Each row has a name. Each question is about the rows just above it. Places in a row count from 1.

neb: 6  40  1  -2  4  -2  3  4  2  -14  24  2  3  8  14  3  -2
Fil: -15  30  -33  -16  12  -7  -16  8  2  -29  -16  -9  -4  -2  14  -3  -16
borag: 11  -104  -33  14  11  9  -21  14  -19  11  14  -14  -16  -28  -31  14  9
Daser: -15  -15  -15  4  6  -15  -8  1  -3  6  -15  -8  -5  2  19  0  0
The value that Fil holds more than once: -> -16
The row with 6  40  1  -2  4  -2  3  4  2  -14  24  2  3  8  14  3  -2 is -> neb
Every place of 14 in borag: -> 4 8 11 16
Places of -14 in row neb: -> 10
Places of -16 in row Fil: -> 4 7 11 17

maret: -13  28  -25  -14  -25  -9  -13
Fil: 31  26  27  31  17  -39  -26
Nor: 30  20  14  29  29  20  12
Daser: -9  -7  -7  -9  -3  12  -9
neb: 97  10  83  -2  97  -96  93
Which value appears more than once in neb? -> 97
Repeated in Fil: -> 31
Whose row is 31  26  27  31  17  -39  -26? -> Fil
At which places does Nor hold 29? -> 4 5
Every place of -25 in maret: -> 3 5
At which places does Daser hold -3? -> 5
Whose row is -9  -7  -7  -9  -3  12  -9? -> Daser

borag: -40  -22  -7  -15  102  -5  -35  -18  36  32  28  58  -7  8  3  -67  7  -13  39  31  -31  104  -15  -18  -13  -8  12  25  30  6  -6  22  -13  -9  -51  -26  60  -18  -64  47  -1  -44  18  -26  -9  10  -18  0  42  33  45  5  23  28  46  -47  -4
Fil: -40  -22  -7  -15  102  -5  -35  -18  36  42  28  58  -7  -13  3  -67  7  -13  39  31  -31  104  -15  -18  -13  -8  12  42  30  6  -13  22  -13  -9  -51  -26  60  -18  -64  47  -1  -44  18  -26  -9  10  -18  0  -13  25  -9  8  -16  7  22  -17  -18
Nup: -17  -1  -9  -1  90  -11  -30  7  54  18  42  56  4  10  16  -64  4  -31  27  43  -56  83  -29  -22  -20  5  1  24  19  36  3  -13  -4  9  -6  -35  44  -29  -88  27  -6  -44  6  -37  -37  31  19  6  47  37  39  -18  26  38  37  -41  -32
Where do -40  -22  -7  -15  102  -5  -35  -18  36  32  28  58  -7  8  3  -67  7  -13  39  31  -31  104  -15  -18  -13  -8  12  25  30  6  -6  22  -13  -9  -51  -26  60  -18  -64  47  -1  -44  18  -26  -9  10  -18  0  42  33  45  5  23  28  46  -47  -4 appear? -> borag

kazed: -46  -28  -59  -52  89  -35
lila: 35  0  -8  -13  -22  -8
borag: -53  -13  -35  -30  81  15
maret: -13  -1  41  39  22  62
Fil: -75  -75  -75  -48  -56  -75
Nup: 45  52  52  52  -60  43
kuzof: -47  -28  -14  -47  -3  -2
nudar: -53  -13  -35  -30  101  -8
Repeated in Fil: -> -75
At which places does Nup hold 52? -> 2 3 4
At which places does lila hold -8? -> 3 6

Nor: -2  4  -28  -17  -28  -105  -75  -28
kazed: 4  5  17  17  5  46  17  12
maret: -14  -28  -19  -14  44  28  23  4
lila: -3  -19  -37  -49  14  -4  -27  -5
Fil: -17  -28  -28  -17  -28  -17  -17  -28
kuzof: 13  23  11  2  -42  -30  -25  -12
sel: -4  -13  -4  1  -15  -23  -4  -4
neb: 4  22  17  12  5  46  34  12
The value that sel holds more than once: -> -4
Which value appears more than once in maret? -> -14
Every place of -28 in Fil: -> 2 3 5 8
Every place of -4 in sel: -> 1 3 7 8
Places of 17 in row kazed: -> 3 4 7

Nup: 5  -1  -14  -19  9  -19  6  -19  10  -11  -4  -17  8  0  18  10  -14  9
neb: -46  -31  -42  95  -43  88  -53  98  -43  26  1  93  -39  -39  -71  -23  31  -53
Nor: 14  12  -17  5  11  6  7  3  10  -17  11  -1  10  14  12  -17  -22  13
nudar: 16  24  -24  -46  3  -43  -3  -45  0  28  -6  -41  3  28  40  41  40  9
kazed: 16  10  -11  -23  17  -21  10  -25  17  -13  6  -26  15  13  26  -12  -16  19
Whose row is 5  -1  -14  -19  9  -19  6  -19  10  -11  -4  -17  8  0  18  10  -14  9? -> Nup
At which places does neb hold -43? -> 5 9

Daser: -22  20  -25  17  14  -21  28  -35  -17  -11  -22  -11  -6  -4  -2  -53  -2  10  -2  12  28  -47  -13  -6  -55  -65  34  -29
kazed: -19  -21  1  -1  8  7  -28  -3  -21  1  1  -4  -31  24  8  -36  -17  -10  2  13  30  5  3  -29  -62  -47  -38  7
borag: 11  -31  8  -24  -25  34  -35  32  13  15  35  8  2  21  35  30  35  -17  -3  -3  -25  35  21  0  28  70  59  0
neb: -22  20  -25  17  14  -21  28  -35  -17  -11  -22  -11  -6  -4  -2  -53  -2  10  -2  12  28  -47  -13  -6  -55  -65  -56  -3
nudar: 43  -39  -18  -22  -38  46  -33  24  11  4  60  9  -8  43  22  0  -40  -18  -38  43  -35  35  26  1  3  95  82  -3
Fil: 19  -20  35  36  -7  20  -31  38  13  23  5  4  14  -5  -5  61  17  -15  14  -5  -14  56  15  1  48  38  28  2
Nup: -20  9  -36  -20  -31  19  42  -13  12  27  2  -27  67  -5  -8  -17  5  -12  -9  27  -8  -12  27  28  -15  28  -2  -28
maret: -1  30  -55  4  -27  -2  63  -23  20  -7  15  -6  50  -12  -1  -16  -5  10  -22  2  -34  42  4  43  26  63  44  -24
lila: 6  17  -40  18  -15  -6  35  -22  11  -35  34  14  -9  10  14  -31  -32  19  -31  -13  -36  -49  -11  24  18  63  64  -6
kuzof: -23  22  -32  9  5  -14  36  -31  -11  0  -24  -19  20  -10  -7  -43  6  4  -2  17  24  -40  -3  2  -46  -52  -55  -10
Nor: 4  -41  -3  -20  -28  41  -43  28  9  5  52  12  -18  40  20  5  -36  -17  -16  0  -28  40  23  -6  4  80  71  1
Every place of 35 in borag: -> 11 15 17 22
Places of -35 in row nudar: -> 21
Every place of 43 in nudar: -> 1 14 20

borag: -43  8  29  21  32  50  35  -2  -16  49
Nor: -9  -28  -29  -31  25  -39  25  25  -60  25
Fil: -19  -10  -35  -10  -3  -3  -3  -10  -10  -14
The value that Nor holds more than once: -> 25
-43  8  29  21  32  50  35  -2  -16  49 is in which row? -> borag
At which places does Fil hold -3? -> 5 6 7

nudar: 23  -4  -30  22  74  -54  -38  63  -10  81  -48  9  68  -17  -12  -5  -31  -5  -5  32  0  -63  35
kazed: 30  26  -40  61  9  -67  -28  19  -12  32  -68  -15  40  -17  -14  -12  -35  65  -2  44  21  -40  33
kuzof: 30  -30  -15  27  85  -60  -1  -31  2  28  -36  -47  83  16  5  -3  -10  31  -6  49  -4  -40  34
Fil: 14  5  -28  42  69  -93  -51  8  -24  68  -27  -5  42  3  3  -45  13  20  -4  76  59  -54  42
borag: 3  24  -34  49  35  -14  24  27  48  -20  54  31  -9  0  -68  -34  -78  40  -22  34  9  48  16
maret: -31  16  -45  2  47  -60  -44  4  -19  36  -13  25  47  4  -12  8  -46  54  -5  35  40  -56  41
neb: -54  38  -89  21  30  -2  22  5  -21  2  7  18  -43  50  17  16  -22  15  -27  -1  2  3  65
Daser: -30  42  -112  0  30  14  31  35  12  21  0  4  -31  20  0  1  -46  -1  -42  22  -26  -57  47
lila: 40  -3  -60  33  46  -62  -45  34  67  39  -44  0  67  -44  22  -35  -34  -1  39  59  0  -17  23
sel: 23  12  -6  43  -10  -25  8  56  39  36  -13  24  22  13  -75  26  -10  68  -22  38  8  14  26
Repeated in nudar: -> -5
At which places does Daser hold 0? -> 4 11 15
At which places does Fil hold 42? -> 4 13 23
Which value appears more than once in Daser? -> 0
Every place of -44 in lila: -> 11 14
Places of 65 in row kazed: -> 18
Whose row is 30  26  -40  61  9  -67  -28  19  -12  32  -68  -15  40  -17  -14  -12  -35  65  -2  44  21  -40  33? -> kazed

Daser: -3  11  11  11  7  14  11  17  19  10  19  6  19  9  -32  9  15  9  14  10  11  -41
lila: -3  7  9  11  7  14  11  17  19  12  19  6  8  9  -23  9  15  9  14  7  4  -41
maret: -3  13  15  11  15  14  11  15  19  10  19  9  19  9  -32  10  15  9  14  15  4  -41
Every place of -32 in maret: -> 15
Every place of 9 in maret: -> 12 14 18
At which places does Daser hold 11? -> 2 3 4 7 21
-3  11  11  11  7  14  11  17  19  10  19  6  19  9  -32  9  15  9  14  10  11  -41 is in which row? -> Daser

lila: -28  20  28  -28  23  -5  -13  2  2  13  36  -53  1  -5  2  35  -45  -34  -23  -17  18  20  -16  -40  -29  -12  -15  -5  11  5  15  19  2  2  -17  4
kazed: -19  17  28  -19  3  -20  -13  14  -15  18  21  -43  6  7  -6  17  -26  3  1  -19  -9  17  24  -40  -11  -6  -7  17  1  -19  22  22  21  24  -19  -5
nudar: -22  24  28  -22  13  -17  -20  16  2  14  12  -54  6  13  -8  25  -22  8  10  -17  -8  29  29  -40  -20  -4  -13  18  8  -15  25  29  24  22  -17  -10
Nor: -28  38  28  -28  0  -28  -33  23  -2  30  7  -82  16  34  -21  -28  -19  51  41  -31  -28  46  91  -40  -15  -2  -14  54  3  -49  50  51  57  60  -31  -27
sel: -20  13  28  -20  21  1  -9  13  1  6  25  5  -1  -6  3  27  -32  -30  -20  -10  18  14  -21  -40  -24  -9  -12  -9  10  10  7  12  -1  -5  -10  5
Whose row is -28  38  28  -28  0  -28  -33  23  -2  30  7  -82  16  34  -21  -28  -19  51  41  -31  -28  46  91  -40  -15  -2  -14  54  3  -49  50  51  57  60  -31  -27? -> Nor
Where do -20  13  28  -20  21  1  -9  13  1  6  25  5  -1  -6  3  27  -32  -30  -20  -10  18  14  -21  -40  -24  -9  -12  -9  10  10  7  12  -1  -5  -10  5 appear? -> sel

neb: -84  1  3  -2  40  -28  -35  -95  -84  -84  -11  -95  -8  -84  7  -84  -84  -84  -28
nudar: -63  -43  -55  -38  -44  -28  2  41  -48  32  -35  59  91  15  -50  71  -42  -29  -72
Daser: 60  40  17  29  84  92  41  12  42  17  16  11  32  -75  34  1  41  12  24
Whose row is -84  1  3  -2  40  -28  -35  -95  -84  -84  -11  -95  -8  -84  7  -84  -84  -84  -28? -> neb
Every place of 41 in nudar: -> 8
-63  -43  -55  -38  -44  -28  2  41  -48  32  -35  59  91  15  -50  71  -42  -29  -72 is in which row? -> nudar
Places of 60 in row Daser: -> 1
Every place of 92 in Daser: -> 6

lila: -5  -7  -7  37  -19  -7  -16  -18  3  10  23  11  -4  -26
Nor: 9  9  0  29  -6  -47  20  -29  26  21  -19  24  -14  23
kuzof: 34  2  49  -12  -1  -1  35  -8  83  50  -29  22  -53  34
Places of 34 in row kuzof: -> 1 14
At which places does lila hold -7? -> 2 3 6

lila: 44  44  -22  44  38  44  44
sel: 39  47  39  39  -48  39  13
kuzof: -50  47  24  -48  -37  -5  -2
At which places does sel hold 39? -> 1 3 4 6
Every place of 44 in lila: -> 1 2 4 6 7
At which places does sel hold 13? -> 7
The value that lila holds more than once: -> 44

neb: -20  -105  -16  44  -16  68  -16  22  -38  18  -39  -70
sel: -20  -80  22  44  -16  -20  -60  22  -38  -20  24  -70
Nup: -20  -105  -38  -38  -16  68  -60  22  -38  18  -39  -20
lila: -20  -37  -42  44  -16  68  -60  22  -38  18  24  -70
Whose row is -20  -105  -16  44  -16  68  -16  22  -38  18  -39  -70? -> neb
At which places does Nup hold 68? -> 6
Places of -16 in row neb: -> 3 5 7
The value that neb holds more than once: -> -16
Places of -38 in row Nup: -> 3 4 9

lila: 56  -6  6  -13
Nor: -41  -20  10  -12
neb: 7  47  -31  44
Nup: 56  -5  7  -12
Fil: 8  0  -4  8
maret: 14  9  -8  14
nudar: -3  48  -30  45
sel: -10  -25  15  -21
kuzof: -3  48  -31  46
Daser: 56  -5  6  -14
borag: 19  8  17  -25
kazed: 26  26  -13  21
Places of 7 in row Nup: -> 3
Every place of 8 in Fil: -> 1 4
Places of 14 in row maret: -> 1 4

kazed: -26  65  43  56  60  -41  -35  -28  57  63  57  67  -30  -32  -32  -30  -30  -53  -11  -36  62  57  -44  66  60  66  51  65  -11  -31  63  68  -32  -2  63  65  76  60  -40  69  -31  70  56  -29  62  69  60  -30  -22  -30  -36  -32  -36  56  60  65  59  59  62  51  -25  30
neb: -26  61  59  62  62  -27  -27  -26  62  63  62  61  -27  -3  -27  -27  -27  -24  -23  -27  62  62  -27  63  62  63  61  63  -23  -27  63  63  -27  61  63  63  62  62  -27  63  -27  63  62  -27  -27  63  62  -27  -25  -27  -27  -27  -27  62  62  63  62  62  62  61  -26  -3
maret: 34  -12  -31  -24  -19  13  23  32  -24  -15  -23  -10  30  73  27  30  30  -13  51  21  -17  -24  8  -11  -20  -12  -31  -12  51  28  -16  -8  27  -70  -16  -13  5  -19  15  -7  28  -6  -25  31  -16  -7  -20  29  40  29  22  27  22  -25  -20  -13  -20  -21  -17  -31  36  73
Nor: -10  14  7  11  12  11  -13  -11  11  13  11  14  -11  7  -12  -11  -11  -20  -5  -13  13  11  -16  14  12  14  9  14  -5  -12  13  15  -12  -8  13  14  18  12  -15  15  -12  15  11  -11  13  15  12  -11  -9  -12  -13  11  15  11  12  14  12  11  13  9  -10  7
sel: -1  -10  -9  -10  -10  0  0  -1  -10  -10  -10  -10  -1  -4  -1  -1  -1  0  -2  0  -10  -10  0  -10  -10  -10  -10  -10  -2  -1  -10  -10  -1  -6  -10  -10  -10  -10  0  -10  -1  -10  -10  -1  -10  -10  -10  -1  -1  -1  0  -1  0  -10  -10  -10  -10  -10  -10  -9  -1  -4
kuzof: -47  90  78  86  87  -53  -51  -48  86  89  86  90  -49  -1  -50  -49  -49  -53  -38  -51  88  86  -53  90  87  90  83  90  -38  -49  89  91  -50  42  89  89  92  87  -52  91  -49  91  85  -48  88  91  87  -49  -45  -49  -51  -50  -51  85  87  89  87  87  88  82  -47  -1
lila: -24  16  18  17  17  -21  -22  -23  17  16  17  15  -23  -21  -23  -23  -23  -16  -25  -22  16  17  -20  16  17  16  18  16  -25  -23  16  15  -23  16  16  16  13  17  -21  15  -23  15  17  -23  16  15  17  -23  -24  -23  -22  -23  -22  17  17  16  17  17  16  18  -24  -21
Daser: -14  61  46  55  57  -24  -20  -15  55  59  56  62  -17  26  -18  -17  -16  -31  -4  -20  59  55  -25  61  57  61  51  61  -4  -17  59  63  -18  15  62  60  67  57  -23  63  -18  63  54  -16  59  63  57  -17  -11  -17  -20  -18  -20  54  57  60  57  57  58  51  -14  26
borag: -8  -6  -17  -11  -9  -16  -12  -8  -11  -7  -10  -6  -10  11  -11  -9  -9  -24  -1  -13  -8  -11  -17  -6  -9  -6  -14  -6  -1  -10  -8  -5  -11  -14  -8  -7  0  -9  -14  -4  -10  -4  -11  -9  -8  -4  -9  -14  -6  -10  -12  -11  -12  -11  -9  -6  -9  -10  -8  -14  -7  11
nudar: 0  -13  -11  -12  -12  1  1  0  -12  -13  -12  -13  0  -5  1  0  0  2  -1  1  -12  -12  1  -13  -12  -13  -12  -13  -1  0  -13  -13  1  -7  -13  -13  -13  -12  1  -13  1  -13  -12  0  -13  -13  -12  0  0  0  1  1  1  -12  -12  -13  -12  -12  -12  -12  0  -5
Fil: 29  5  -13  -3  0  15  21  28  -3  3  -3  6  26  55  24  26  26  -2  40  20  1  -3  12  5  -1  5  -8  5  40  25  2  7  24  -35  2  4  16  0  16  8  24  9  -4  27  2  8  0  26  32  25  21  24  21  -4  0  4  -1  -1  1  -8  30  55
Nup: -1  13  38  24  19  19  10  1  24  16  23  11  4  -44  6  4  3  41  -17  11  17  24  23  12  20  12  31  13  -17  5  12  9  6  73  16  14  -3  19  17  8  6  7  25  2  17  8  20  4  -6  4  11  6  11  25  20  13  21  21  18  31  -2  -44
Whose row is -26  61  59  62  62  -27  -27  -26  62  63  62  61  -27  -3  -27  -27  -27  -24  -23  -27  62  62  -27  63  62  63  61  63  -23  -27  63  63  -27  61  63  63  62  62  -27  63  -27  63  62  -27  -27  63  62  -27  -25  -27  -27  -27  -27  62  62  63  62  62  62  61  -26  -3? -> neb
At which places does kazed hold -32? -> 14 15 33 52
Every place of 11 in Nor: -> 4 6 9 11 22 43 52 54 58
At which places does neb hold 61? -> 2 12 27 34 60

sel: -38  10  23  29  34  -38  -29
Fil: -89  69  62  -71  -9  -80  2
lila: -4  -39  18  4  -10  -59  -30
Daser: -8  49  41  -9  99  -38  -22
nudar: -44  37  64  -62  -3  -107  3
kazed: -4  -39  18  4  0  22  -31
maret: 2  90  53  2  43  2  28
Nor: -24  -24  -33  -32  -68  9  -24
Which value appears more than once in Nor? -> -24
Which value appears more than once in maret? -> 2

lila: -67  -100  -84  -84  31  -84  -84
nudar: -20  -88  35  -87  14  -71  -25
maret: -86  -86  -21  -86  12  -93  -20
kuzof: -27  -75  1  -98  67  10  -38
Repeated in maret: -> -86
Which value appears more than once in lila? -> -84

maret: -20  4  52  -1  71  -6  71  -1  -1  71  71  -70  -17
Nup: -75  102  66  48  38  -5  72  16  66  26  -20  59  -57
Fil: 23  -2  4  -114  16  2  -4  45  -13  -36  -31  0  96
Whose row is -20  4  52  -1  71  -6  71  -1  -1  71  71  -70  -17? -> maret
Which value appears more than once in Nup? -> 66
At which places does maret hold 71? -> 5 7 10 11
23  -2  4  -114  16  2  -4  45  -13  -36  -31  0  96 is in which row? -> Fil
At which places does maret hold -1? -> 4 8 9

maret: -97  14  8  83  76  23
lila: 3  4  3  4  3  3
sel: 9  -12  19  15  -59  43
Fil: 2  -34  62  45  -4  -50
Whose row is 9  -12  19  15  -59  43? -> sel
At which places does lila hold 3? -> 1 3 5 6
-97  14  8  83  76  23 is in which row? -> maret
At which places does maret hold 8? -> 3
Every place of 43 in sel: -> 6
Which row holds 2  -34  62  45  -4  -50? -> Fil

neb: 42  64  76  54  -8  52  103  57
kuzof: 53  64  44  41  0  51  43  86
borag: 66  55  59  87  -1  51  63  85
nudar: 58  44  52  96  4  82  43  61
Nup: 44  47  65  44  4  46  95  53
maret: 66  46  46  46  46  71  52  71
Nor: 58  58  52  55  4  94  55  47
sel: 54  46  40  65  6  72  73  83
lila: 51  43  98  90  -1  79  101  39
Places of 46 in row maret: -> 2 3 4 5
Places of 58 in row Nor: -> 1 2

Nor: 42  -2  20  -19  1  -17  17  -59  72  35  -13  -5
maret: 38  34  -7  43  19  67  102  -7  -53  -38  102  -55
Daser: -30  91  78  -1  15  28  -11  5  19  25  -44  27
nudar: -30  91  78  -1  15  7  7  26  18  -21  18  -68
kuzof: 10  -6  18  -33  -32  18  -12  -12  52  -55  12  -19
Which row holds -30  91  78  -1  15  28  -11  5  19  25  -44  27? -> Daser
Whose row is -30  91  78  -1  15  7  7  26  18  -21  18  -68? -> nudar

